(in the rows, 128 means zero)
T: rows in 3 groups, each row roughly a mix of its group's directions:
T (121 x 12):
[[166 106 137 141 153 144 117 112 141 177 133 127]
 [130  79 139 146 148 150 119  91 129 139 130 156]
 [154 130 134 175 139 114  89 148 130 116 100 124]
 [125 156  97 107 136 113 152 148 116  88 151 110]
 [ 95 109 161  94 157 128 105 124 156 144 127 131]
 [116  64 135 147 131 143 107 111 119 142 124 143]
 [139  86 122 149 146 140 111  94 129 147 118 164]
 [ 97 124 163 117 133 125  92 140  98 107 103 109]
 [121 130 149 117 166 111  82 148 121 105 125 102]
 [112 113 159 106 148 123  91 145 106 103 123  96]
 [116  72 155 141 126 151 101 120 138 137 132 146]
 [ 99 110 149 153  87 128 125 142 152 156 129 154]
 [108 114 157 108 146 160 130 100 139 138 135 171]
 [138  81 137 166 142 138  98 102 130 131 132 148]
 [159 124  99 135 100 153 166 115 142 140 158 133]
 [122  84 111 143 155 138 133 106 124 172 136 146]
 [124 135 127  67 155 131 131 111 138 118 151 105]
 [126 122 134 133 125 139 133  70  87 130 101 123]
 [155 140  87 149 130 128 161 119 158 144 149 147]
 [133 119 183 123 127 141 101 118 154 163 121 134]
 [111  92 148 143 123 137 123 111 141 182 125 145]
 [167 111 114 131 180 143 145 120 130 154 134 115]
 [134  83 129 152 143 141 104  98 130 142 122 164]
 [121 134 150 166 115 113 100 148 129 102 145  89]
 [157 168  95 108 136 112 168 129 130 119 122 115]
 [140  75 127 173 126 129  97 120 123 130 130 123]
 [135 156  93  83 130 123 168 134 118 132 113 135]
 [114 119 165 164 113 138  98 141 135 109 152 100]
 [122 124 118 137  80 148 163 110 125 150 114 157]
 [123 170 119  92 113 111 158 156 127 129 123 101]
 [105 112 168 115 127 134  91 143 103 107 105 109]
 [135 187 123 103 125 112 154 147 132 116 134 110]
 [133  78 119 155  96 139 107 149 126 128 125 101]
 [136  88 138 161 144 146  98 100 131 129 135 159]
 [104  97 158 112 149 128 105 126 161 157 128 151]
 [ 96 117 162 114 133 121  94 140  98 111 101 112]
 [105  99 152 146 108 131 114 133 160 163 129 160]
 [142 161 106 124 120 128 148 122  94  82 126 104]
 [146 136  95 147 101 117 127 160 112 114 130  84]
 [106 129 133  65 146 136 132 115 126 117 149 105]
 [165 130 121 183 127 132 103 154 133 116 139 118]
 [ 99 115  84 110 153 119 130 101  95 124 139 115]
 [190 143 138 147 126 134 109 119 157 120 113 122]
 [122  93 142 174 122 137  80 125 128 128 133 134]
 [156 148  98 129 132 148 142 126 159 128 177 124]
 [140 163 101 116 132 119 146 146 115  80 142 107]
 [120  65 135 147 134 140 107 108 126 139 120 147]
 [121 144  85 115 141 111 154 156 114 101 155 116]
 [176 143  91 135 141 123 143 117 158 133 154 126]
 [132 122 142  95 162 115  94 125 123 105 106  93]
 [122 179 137  87 139 127 161 126 145 119 130 136]
 [120  74 135 150 131 154 109 104 123 150 127 150]
 [140 127 131 124 137 142 117  74  84 119 104 123]
 [159 171 140 111 123 119 127 137 122  79 114 124]
 [115 137 130  64 148 137 129 111 135 117 149 107]
 [158 134 116 182 150 108 105 150 139 122 123 128]
 [171 136  97 107 155 116 143 108 156 133 149 120]
 [168 149  86 132 137 109 160 125 113 123 128 105]
 [111  83 124 151 131 136 129 117 133 179 125 149]
 [100 156 114 108 111 110 141 134 110  75 131 125]
 [128 165 112 106 125 117 135 154 114  79 139 108]
 [109 138 115 143 120 132 177 108 154 153 122 160]
 [147 117 104 126  84 157 162 118 122 141 156 133]
 [141 107 158 142 120 116  86 147  97 114 101 114]
 [ 86  94 118 143 118 125 138 138 135 167 151 150]
 [137 115 152 116 132 129  82 146 100 101 126  94]
 [126 160  99 109 131 115 142 152 110  90 155 108]
 [133  82 133 164 142 138  98 101 127 137 128 153]
 [148 110 102 174 144 127  97 105 119 118 123 153]
 [148 149  96 126 136 118 151 106  93  88 116 122]
 [103 122 129 181  96 136 148 142 111 138 115 149]
 [134 132 123  67 153 127 133 107 137 120 148 103]
 [ 75 132 145  85 124 142 150 117 118 126 142 121]
 [117 179 125  85 123 125 162 143 132 127 125 120]
 [116 148 113  77 134 134 175 124 121 140 116 136]
 [120  93 148 147 122 139 111 109 142 178 121 149]
 [ 99  95 155 132 125 135 109 129 147 174 131 151]
 [127 149 106 125 114 104 116 174 159  98 146 129]
 [112 180 132  83 121 125 151 148 131 123 127 129]
 [ 83 114 149 136  90 155 128 140 108 131 111 146]
 [134  83 132 165 143 141 103  96 133 134 127 152]
 [104 168 161 101 118 123 143 152 135 110 144 104]
 [141 123 107 144  89 141 173 110 130 152 133 152]
 [147 159 114 133 102 115 115 133 119  71 114 136]
 [137 162 110 129 108 127 146 125  91  82 122 110]
 [118  74 126 150  99 141  96 148 121 130 126 115]
 [151 111 147 134 118 137  81 149 104 105 117 100]
 [127 119 152 164 129 103  96 146 110 127  86 139]
 [125 175 128  95 115 114 155 158 131 119 131 101]
 [ 90 123 137  78 114 132 158 109 116 144 131 143]
 [142 116 174 132 125 143  95 101 138 149  98 140]
 [182 127 152 139 148 133 127 137 160 155 111 130]
 [110  97 150 131 129 128 103 139 166 168 133 150]
 [135 182 118  90 125 125 159 146 123 117 134 121]
 [115  86 118 147 140 137 134 119 117 180 137 150]
 [155 100 131 144 159 145 146 117 148 175 128 122]
 [185 151 148 145 117 140 123 137 159 127 124 111]
 [146  67 105 138 129 139 132 109 124 153 112 136]
 [123 135 112  80 147 110 153  92 141 143 108 138]
 [113 182 133  91 121 120 153 150 129 118 132 114]
 [145 113  98 176 108 119 106 138 113 142 120  99]
 [106 122  99 107 157 128 135 111  75 112 133 127]
 [127 128 122 136 117 130 128  81  82 109  95 141]
 [137  88 111 129 145 143 124  96 128 146 113 173]
 [111 109 162 112 127 117 102 125 102 118  79 119]
 [168 134  99 166 121 144 136 140 143 127 166 123]
 [148 116  81 155 151 118 131  96 115 131 107 145]
 [126 160 120 114 117 123 132 118 100  73 110 109]
 [125 124 130 193 103 128 124 150 112 131 114 143]
 [136 166 107 110 128 116 140 151 114  82 136 103]
 [175 115 127 151 125 124  85 148 114 112 119 109]
 [143 132 101 102 177 132 134 113 105 120 145  99]
 [129 156 112  73 132 127 170 133 133 129 116 138]
 [162 129 136 180 134 102 101 144 122 123 108 128]
 [133 138 133 132 179 102  92 147 134 107 129 105]
 [172 132  98 152 106 142 153 124 136 135 164 127]
 [132 164 112 123 108 118 138 124  97  75 116 121]
 [119 133 144 178 116 117  96 161 103 124 117 139]
 [ 97 157 175 118 113 126 124 150 143 115 146 103]
 [145 118 172 137 121 139 101  99 137 148  93 143]
 [ 92 105 158 125 121 131 121 148 154 171 143 136]]
which group is each row in? (one row of each group first):
[116 139 115  75 134 127 177 124 132 137 110 132]
Q
[ 83 140 115 121 100 104 137 156 133  93 132 143]
N
[111 113 163 106 126 125  92 140  93 107 116 104]
Z

[148 134 100 103 150 115 161  92 159 142 118 133]
Z
[ 80 122 139  80 136 127 147 109 129 139 111 139]
Z
[148 140  97 135 133 125 138  97  87  91 109 131]
N
[128 157  94 111 133 111 148 157 110  94 152 113]
N
[108  92 144 146 120 134 112 122 140 180 134 151]
N
[134  60 119 143 125 135 120 114 127 152 113 131]
Q
[141 129 132 135 167 143 134  83 133 113 138 169]
Q
[130 131 110  90 119 155 162 107 140 130 168 116]
Z
[137 128 129 111 178 110 103 142 133 108 151  94]
Z
[137  99  93 118 145 137 131 102 120 138 105 173]
Q
[ 72 140 141  98 126 136 160 114 129 138 140 140]
Z
